rotation steps, each row followed by its count of steps:
The counts run from 0 to 284.
9  13  12  -9  -5  7  -2  4  15  -16  10  13  5  -19  5  18  1  5  -2  -15  -16  -17  4  18  -6  15  20  -1  -17  -6  -5  -5  -21  8  -5  6  17  -4  8  0  -14  -3  4  -19 -> 91
5  1  -7  -19  -1  -2  0  28  15  -21  -3  3  26  2  20  0  2  6  -7  4  -13  -8  3  -1  -9  16  -6  8  -12  -5  -9  4  -17  17  -1  -7  15  -14  14  -8  -6  -20  5  8 -> 88
-1  9  4  -9  0  -19  -7  15  -3  -27  9  13  23  3  10  -8  6  18  -19  1  -22  11  -3  6  -12  16  4  2  1  7  2  -12  -3  11  14  -13  18  1  10  -1  -10  -18  -4  10 -> 222
-4  18  12  -1  -8  -6  1  16  -14  -15  8  22  16  -7  -8  2  -10  7  -18  -1  -21  6  10  9  -22  14  18  14  -15  4  -21  0  -9  2  -4  5  13  0  2  -4  -11  -1  -5  -5 -> 58
14  0  8  6  -8  -9  -9  0  7  -23  4  12  3  -1  12  -7  25  11  -16  -4  -25  8  6  6  -6  14  10  4  4  11  -4  -7  -17  8  -5  -8  5  -22  16  -3  -18  -6  2  -1 -> 234
2  15  12  -26  9  -1  1  12  1  -26  -13  0  -11  -8  2  6  -10  2  5  -7  -21  1  1  18  -14  9  10  -15  -1  5  -2  2  -4  1  11  10  9  -3  18  -1  -1  -32  -15  -18 -> 170
7  -2  -3  -24  2  -10  -8  20  4  -14  -16  14  -13  8  7  1  4  8  1  3  -19  -15  7  14  -18  2  27  4  -8  1  -14  11  -9  2  -2  11  -8  -3  25  -7  0  -12  -1  -15 -> 179
7  4  -2  -21  -9  -10  -8  8  -7  -23  -2  7  6  -4  33  0  9  -15  7  10  -30  10  9  13  -3  3  17  6  12  18  -3  9  -7  -3  -7  6  -4  -14  20  -10  -13  -5  14  4 -> 141
5  -3  3  -2  3  7  -6  10  32  -9  -8  -3  7  2  17  -7  0  9  -11  2  -27  7  9  8  -9  2  16  -6  5  10  -16  -6  -18  10  -16  3  9  -9  23  -13  -16  -1  -1  -9 -> 147
-6  22  -7  -17  -6  -15  2  19  -9  -9  -4  16  5  -4  -5  5  14  6  -10  -10  -20  -1  2  18  -4  18  24  1  -16  14  -12  -2  -5  10  0  -3  7  -10  8  -12  -21  -7  8  -5 -> 244
-11  2  -5  -22  -19  -8  7  15  5  -14  3  3  9  -5  5  11  5  8  -19  0  -28  3  0  18  -7  11  17  5  -19  13  -3  -9  -2  11  4  -11  2  4  1  1  -14  -8  2  -20 -> 118
1  17  10  10  -3  3  -10  10  10  -27  7  7  21  -11  10  -9  -1  3  -5  -12  -15  6  14  5  -2  18  9  -9  5  2  -1  -12  -18  10  9  -3  23  -20  10  -14  -6  -9  -1  -3 -> 69
-11  9  5  -7  -9  -5  3  17  -2  -20  -5  -1  16  -4  -7  -4  -17  -4  -27  -7  -28  -5  11  7  -15  0  22  5  -16  -3  -22  6  -8  -14  4  -3  8  4  10  -3  -13  -11  1  -15 -> 184
6  3  12  -1  -6  -6  -18  6  0  -35  -5  -3  16  -16  9  -11  7  -9  -9  -2  -14  -1  -2  14  7  6  30  -10  -5  5  5  0  -13  -5  8  -3  -7  -16  17  1  -15  -16  1  0 -> 3
11  11  14  -27  -20  -1  -8  6  5  -15  -8  12  5  4  12  9  -4  8  10  -2  -18  23  -4  17  -11  -1  24  9  7  0  8  -8  -1  5  5  2  11  -4  14  -11  -16  -9  -7  -4 -> 143
4  13  -4  -13  3  -8  4  16  9  -17  7  22  -7  -8  13  8  19  26  -12  1  -12  -8  1  13  -17  7  5  -3  0  7  -3  6  -29  13  -22  1  10  -5  21  0  -1  -3  0  -13 -> 226
18  -8  2  -12  -19  2  -11  9  17  -18  3  1  30  4  18  -6  10  1  3  1  -21  -8  5  9  3  6  23  10  -3  -3  -2  -14  -11  16  6  -6  8  -15  16  -5  -13  -5  -2  7 -> 281
-6  26  -6  -18  -18  -8  -2  13  7  -16  -1  16  1  -11  10  12  -9  5  -13  4  -19  13  12  10  -16  26  14  11  -15  0  5  -5  -7  -4  9  -2  -1  -13  -3  -5  2  0  11  -12 -> 105
15  20  22  0  9  -4  1  11  18  -20  5  6  -3  2  7  -6  4  11  5  -14  -25  -3  -7  19  0  5  18  -4  4  7  -6  -19  -8  6  -1  14  8  -4  25  -5  -14  -15  -14  -6 -> 43
-8  18  -4  -4  -4  -15  7  27  9  -23  -8  0  -1  -2  4  0  -4  18  -25  -1  -16  -8  6  7  -8  12  11  -12  -17  13  -12  2  -14  2  3  0  -6  -9  17  -5  1  -13  -5  -21 -> 205
2  -7  -7  -18  7  -14  -13  13  -7  -33  2  7  9  -6  21  -2  11  -1  -7  1  -20  -16  2  13  -11  8  14  -5  -2  6  -4  5  -8  3  8  -4  -1  7  18  1  -7  -22  1  -1 -> 188
19  9  15  0  -2  -11  6  16  2  -25  -1  -1  10  7  10  -13  9  4  7  -9  -21  -5  2  7  9  -7  19  -3  8  13  -9  -4  -14  7  -15  8  3  -14  29  -7  -15  -13  -13  3 -> 42
9  -9  0  3  8  1  -11  4  5  -22  6  23  4  -1  13  -4  23  11  -12  -2  -23  -3  4  2  -10  22  11  0  -1  7  -11  -10  -13  17  -3  -11  13  -15  15  -2  -11  -3  -4  -3 -> 61
2  -1  8  -15  -1  6  -10  19  15  -18  -5  0  22  -9  7  -4  2  13  -10  0  -10  14  -6  15  -12  3  16  -6  1  -8  6  -1  -17  11  -2  -3  20  -4  14  0  -24  -21  -7  2 -> 156
5  5  16  -15  -13  -8  0  17  3  -25  1  9  13  -3  -1  6  3  -3  -24  5  -23  7  8  7  -6  19  11  18  -20  -4  -6  4  -8  8  10  -8  5  -11  -5  5  -5  -24  -8  0 -> 97
-2  23  4  -6  3  -3  -6  14  2  -25  -2  16  9  -13  -2  -2  5  5  -7  -12  -15  9  -1  13  -2  30  13  -9  -14  3  -3  -13  -14  13  12  -3  14  -22  5  -8  -12  -16  0  -4 -> 70
12  17  21  -7  -19  -2  -2  19  17  -20  7  -1  9  8  -7  -5  -11  -1  3  -12  -16  5  12  4  -4  4  18  10  -2  -11  -16  -6  -10  12  8  12  12  -10  6  -5  -3  -7  -21  2 -> 77
2  -4  7  -5  7  0  -14  3  5  -27  19  8  12  -13  14  -7  12  -10  0  -14  -28  -6  8  13  -5  12  15  -2  5  8  -2  -14  -16  19  5  0  21  -7  7  2  -11  -4  -3  -1 -> 255
12  6  11  4  6  -14  6  29  16  -25  5  -2  16  10  14  -14  6  9  -14  -9  -24  -13  0  10  11  -5  17  5  3  -1  -14  -2  -11  3  -9  8  4  -2  20  -1  -11  -11  -3  11 -> 215
1  22  4  -19  -17  -3  -9  1  15  -18  10  3  0  -9  5  11  -7  -4  7  -12  -23  6  13  21  -4  13  21  8  1  -9  3  -9  -10  -1  10  8  11  -7  1  -5  -8  -1  9  -16 -> 277
-5  10  -5  -8  -7  -19  8  12  -8  -22  20  12  3  1  6  -3  -3  2  -15  -3  -34  -7  17  17  -18  2  12  12  7  16  -18  3  -4  -8  -7  9  7  3  8  3  2  10  5  -7 -> 219
1  23  9  -21  -11  -3  -4  12  9  -26  3  -3  7  -10  12  7  -6  -23  4  -17  -24  0  12  19  7  5  16  3  0  -2  -4  -3  -9  -3  9  16  10  -10  6  -4  -10  -13  16  -4 -> 276
5  15  2  -2  -23  -7  -12  11  6  -16  -2  19  -2  5  -5  -2  9  27  -17  4  -9  18  4  12  -17  8  24  5  5  -2  -1  0  -17  4  -7  -11  1  -13  16  -3  -7  5  -2  -5 -> 39
-3  10  0  -25  -13  -15  -4  24  6  -23  2  11  4  4  3  3  -10  24  -4  6  -11  3  -5  17  -23  2  18  3  -8  -10  5  -3  -4  6  14  -2  6  14  14  -3  3  -16  -5  -7 -> 18
-2  8  -8  -2  -16  -9  -3  33  9  -27  0  0  17  2  17  -13  -14  11  -15  7  -15  -6  14  3  -15  -7  19  3  -2  -5  -11  10  -21  -6  -10  7  1  -2  19  -3  4  4  0  0 -> 20
13  -9  5  -7  12  -8  -5  13  -5  -23  1  19  3  -2  10  -6  23  -2  -13  -4  -26  -1  -2  7  -7  24  8  5  -5  11  -13  2  -9  14  -7  -2  6  -11  12  5  -12  -26  -4  6 -> 62
-2  27  3  -13  0  -10  -7  18  -10  -24  -2  15  -2  -17  -3  -1  12  -7  -13  -7  -12  5  1  12  -4  22  28  -2  -14  8  -9  0  -11  5  3  2  -1  -19  0  -3  -11  -17  7  -2 -> 71
-2  18  12  -15  -6  -2  11  25  6  -22  -13  -9  15  -6  17  -4  -15  4  -10  2  -24  18  1  1  -5  12  -1  -6  -14  19  -6  -2  -2  5  2  0  10  -6  7  -7  -11  -23  -11  3 -> 136
7  4  11  -11  -16  -2  0  19  28  -9  4  1  -12  -3  15  12  -1  8  1  0  -28  -3  13  19  -3  1  30  6  6  6  -11  -10  -17  2  -3  16  -1  -7  11  6  5  5  -5  -19 -> 112
